[[ 16  30  26  -1   0]
 [ -1  18  22 -31   8]
 [-17  36   4 -11   9]
 [ 34  -3  -1  23  10]
 [ 18  -2 -19  31  11]
 [ -6  -3 -33   7  24]
 [-22  21  15   1 -24]
 [ -7 -15  -3 -35  17]
 [-34  -4 -21 -13   3]
 [ 11  -5 -25  30  11]
 [ -3  29  15 -23  14]
 [ 11   1 -11  39  -8]]
|
[[  0  16  30  26  -1]
 [  8  -1  18  22 -31]
 [  9 -17  36   4 -11]
 [ 10  34  -3  -1  23]
 [ 11  18  -2 -19  31]
 [ 24  -6  -3 -33   7]
 [-24 -22  21  15   1]
 [ 17  -7 -15  -3 -35]
 [  3 -34  -4 -21 -13]
 [ 11  11  -5 -25  30]
 [ 14  -3  29  15 -23]
 [ -8  11   1 -11  39]]

[[ -8  49]
 [-30 -18]]
|
[[ 49  -8]
 [-18 -30]]

[[ 11   2  -8   3 -15 -49  -9   2  -5   2 -31   5  15]
 [ -8   2  21  -6   9 -18  -9  -4  -2  -1 -26 -10  32]
 [ -8 -33   8  15 -12  -5   9  -9  -1  -3  -1   4 -45]]
|
[[ 15  11   2  -8   3 -15 -49  -9   2  -5   2 -31   5]
 [ 32  -8   2  21  -6   9 -18  -9  -4  -2  -1 -26 -10]
 [-45  -8 -33   8  15 -12  -5   9  -9  -1  -3  -1   4]]

[[ -2  -2  -3   4   3   2  15  -2]
 [-10  -3  -5  15   7   1  26  -6]
 [ -9   3 -43   1  -3   0   8 -30]
 [-35  -3  -8  32  23 -19  23   4]
 [ -5   2 -24   3   0  -2  12 -15]
 [-12   0  -4  12   6  -3  25  -2]]
|
[[ -2  -2  -2  -3   4   3   2  15]
 [ -6 -10  -3  -5  15   7   1  26]
 [-30  -9   3 -43   1  -3   0   8]
 [  4 -35  -3  -8  32  23 -19  23]
 [-15  -5   2 -24   3   0  -2  12]
 [ -2 -12   0  -4  12   6  -3  25]]

[[-45   3 -22  30  21  -6  41  16  41  13 -16]
 [  9  -5   1  13  16  17 -39 -20 -37   4 -20]]
|
[[-16 -45   3 -22  30  21  -6  41  16  41  13]
 [-20   9  -5   1  13  16  17 -39 -20 -37   4]]

[[ -9  -5  11  25   2 -23  -9]
 [ 18  -5  31  19 -17  -9  -3]
 [ 18 -11  36  25  -8  -9   3]
 [ 18  -5  21  -4  39   5  -9]
 [ 12  -5  31  25 -17  -9   3]
 [ 25   2  36  31   2   0  27]]
|
[[ -9  -9  -5  11  25   2 -23]
 [ -3  18  -5  31  19 -17  -9]
 [  3  18 -11  36  25  -8  -9]
 [ -9  18  -5  21  -4  39   5]
 [  3  12  -5  31  25 -17  -9]
 [ 27  25   2  36  31   2   0]]

[[-25   4 -28 -36 -23  17  -9  16 -22  -7 -20 -17]
 [-11   0   4 -24 -44 -21 -43   7   0  -6   1   3]
 [ 26  20   4   9  -7 -13  46 -29   9 -10  23  -4]
 [ 31 -40  23 -16   5  10  -1 -11  18  -2  32  10]
 [-11   1 -13   5 -28  -3  -5  -6  25 -44  25  26]]
|
[[-17 -25   4 -28 -36 -23  17  -9  16 -22  -7 -20]
 [  3 -11   0   4 -24 -44 -21 -43   7   0  -6   1]
 [ -4  26  20   4   9  -7 -13  46 -29   9 -10  23]
 [ 10  31 -40  23 -16   5  10  -1 -11  18  -2  32]
 [ 26 -11   1 -13   5 -28  -3  -5  -6  25 -44  25]]
---
[[-24  12  21  12  -7]
 [-21  17  14   4 -18]
 [  1 -35  20  12  25]
 [ 22 -10  35  45 -19]
 [ 46  -8 -31  -7 -45]
 [ 38 -12   5  18  29]
 [ 13  -8 -14   7  10]]
|
[[-24  21  -7]
 [-21  14 -18]
 [  1  20  25]
 [ 22  35 -19]
 [ 46 -31 -45]
 [ 38   5  29]
 [ 13 -14  10]]

[[ 35  34  31]
 [  2  36 -32]
 [ 38  12  28]
 [-29  -7 -32]
 [ -1  -5 -31]
 [ 30  10 -33]
 [-36 -26  28]
 [-20  -3  36]
 [ 27  -1  16]
 [ 39  31  33]]
|
[[ 35  31]
 [  2 -32]
 [ 38  28]
 [-29 -32]
 [ -1 -31]
 [ 30 -33]
 [-36  28]
 [-20  36]
 [ 27  16]
 [ 39  33]]

[[ 26   3 -16  -6  12   1  -5   9  20 -40  18  14  16   8  20  32]
 [ -5  30 -18  34  31  -4  22 -11 -11 -18 -12   7 -30  -9   4  -6]
 [-14  26  -5  14  13 -25  -5   4  25   0  15  12 -47  20   0 -12]]
|
[[ 26 -16  12  -5  20  18  16  20]
 [ -5 -18  31  22 -11 -12 -30   4]
 [-14  -5  13  -5  25  15 -47   0]]

[[ -6  47  -6   7 -37 -31]
 [  8  -4   1 -14  12  11]
 [-12 -14   2  22  -6  -8]
 [ -6 -25   2  14   6   5]]
|
[[ -6  -6 -37]
 [  8   1  12]
 [-12   2  -6]
 [ -6   2   6]]

[[  2 -28  12   2 -12]
 [ 22  -5  -8   3  12]
 [ 46  40 -31  24  37]
 [  1   1  -7 -17  30]
 [-19 -19   5 -23  10]
 [ -3   9   2 -17  20]
 [ -7 -40  22 -12 -19]
 [ 32  11  -4  15  22]]
|
[[  2  12 -12]
 [ 22  -8  12]
 [ 46 -31  37]
 [  1  -7  30]
 [-19   5  10]
 [ -3   2  20]
 [ -7  22 -19]
 [ 32  -4  22]]

[[ 33  -8 -18 -16 -20 -26  29  -2 -11   8  -8]
 [ -4  27  16   6 -17 -39 -20  -8 -24  -3 -10]
 [-20 -14  24 -34   1 -23   0 -26   6 -13  -1]
 [ 23  -1  -8 -31 -11 -17  28 -15   3 -14  -7]
 [ -3  13  32   1 -12 -40 -17 -13 -17   3   0]]
|
[[ 33 -18 -20  29 -11  -8]
 [ -4  16 -17 -20 -24 -10]
 [-20  24   1   0   6  -1]
 [ 23  -8 -11  28   3  -7]
 [ -3  32 -12 -17 -17   0]]
---
[[  8  24  31 -10]
 [ 43  -4  38 -14]
 [  3  22 -32 -14]
 [ -4  35  20 -25]
 [-11   8  45 -27]
 [  2  42   4 -18]
 [-29 -48  -4 -22]
 [  9  -6 -14  14]
 [-22  37  25  41]]
|
[[ 43  -4  38 -14]
 [  9  -6 -14  14]
 [  8  24  31 -10]
 [  3  22 -32 -14]
 [  2  42   4 -18]
 [ -4  35  20 -25]
 [-11   8  45 -27]
 [-22  37  25  41]
 [-29 -48  -4 -22]]

[[ -1 -13  21  14 -27]
 [ -7  10  45   8  26]
 [ 21  28 -22  -9   2]
 [ -8 -12  17  13  32]]
|
[[ 21  28 -22  -9   2]
 [ -1 -13  21  14 -27]
 [ -7  10  45   8  26]
 [ -8 -12  17  13  32]]

[[-21  20  10   3 -26   9  19 -18   2 -35]
 [ 13 -10  -1  11   6  11  10  19   2  -7]
 [  2   3   2   7  -4  14  13   0   4 -12]
 [-20  34   7  -9 -39  51  13   1  35  -4]
 [  4   0  -5   4  -5  23  11  15  14  -3]
 [  9   1  -4   7   0  36   5  35  25  13]
 [ 15  -9   2  10  11  -1  13  13  -5 -17]
 [ 14   0 -14   6   3  46   2  39  35  28]]
|
[[ 15  -9   2  10  11  -1  13  13  -5 -17]
 [ 14   0 -14   6   3  46   2  39  35  28]
 [ 13 -10  -1  11   6  11  10  19   2  -7]
 [  9   1  -4   7   0  36   5  35  25  13]
 [  4   0  -5   4  -5  23  11  15  14  -3]
 [  2   3   2   7  -4  14  13   0   4 -12]
 [-20  34   7  -9 -39  51  13   1  35  -4]
 [-21  20  10   3 -26   9  19 -18   2 -35]]

[[-18 -18 -23  46 -14  -8  18 -16  20  -1]
 [ 33  26   4 -17  15 -20 -26  18 -31 -10]
 [  5  -9  24 -33   9  20 -30  14  -1  12]
 [ -3  -4 -13  23  -4  -8  14  -7   4   1]
 [ -2  -8  16 -19   4  16 -14   7   5   9]]
|
[[ 33  26   4 -17  15 -20 -26  18 -31 -10]
 [  5  -9  24 -33   9  20 -30  14  -1  12]
 [ -2  -8  16 -19   4  16 -14   7   5   9]
 [ -3  -4 -13  23  -4  -8  14  -7   4   1]
 [-18 -18 -23  46 -14  -8  18 -16  20  -1]]

[[-52 -22]
 [ -6  18]
 [-15 -20]
 [  8 -18]
 [ 45  -4]
 [ -3 -17]
 [ 21  31]]
|
[[ 45  -4]
 [ 21  31]
 [  8 -18]
 [ -3 -17]
 [ -6  18]
 [-15 -20]
 [-52 -22]]

[[ -3 -11  18  39   9 -31   3   4   8  33]
 [-35   2  44  -5 -11  19 -16  17 -27 -20]
 [-23   4  22 -14  -9  14 -10  15 -18 -13]]
|
[[ -3 -11  18  39   9 -31   3   4   8  33]
 [-23   4  22 -14  -9  14 -10  15 -18 -13]
 [-35   2  44  -5 -11  19 -16  17 -27 -20]]
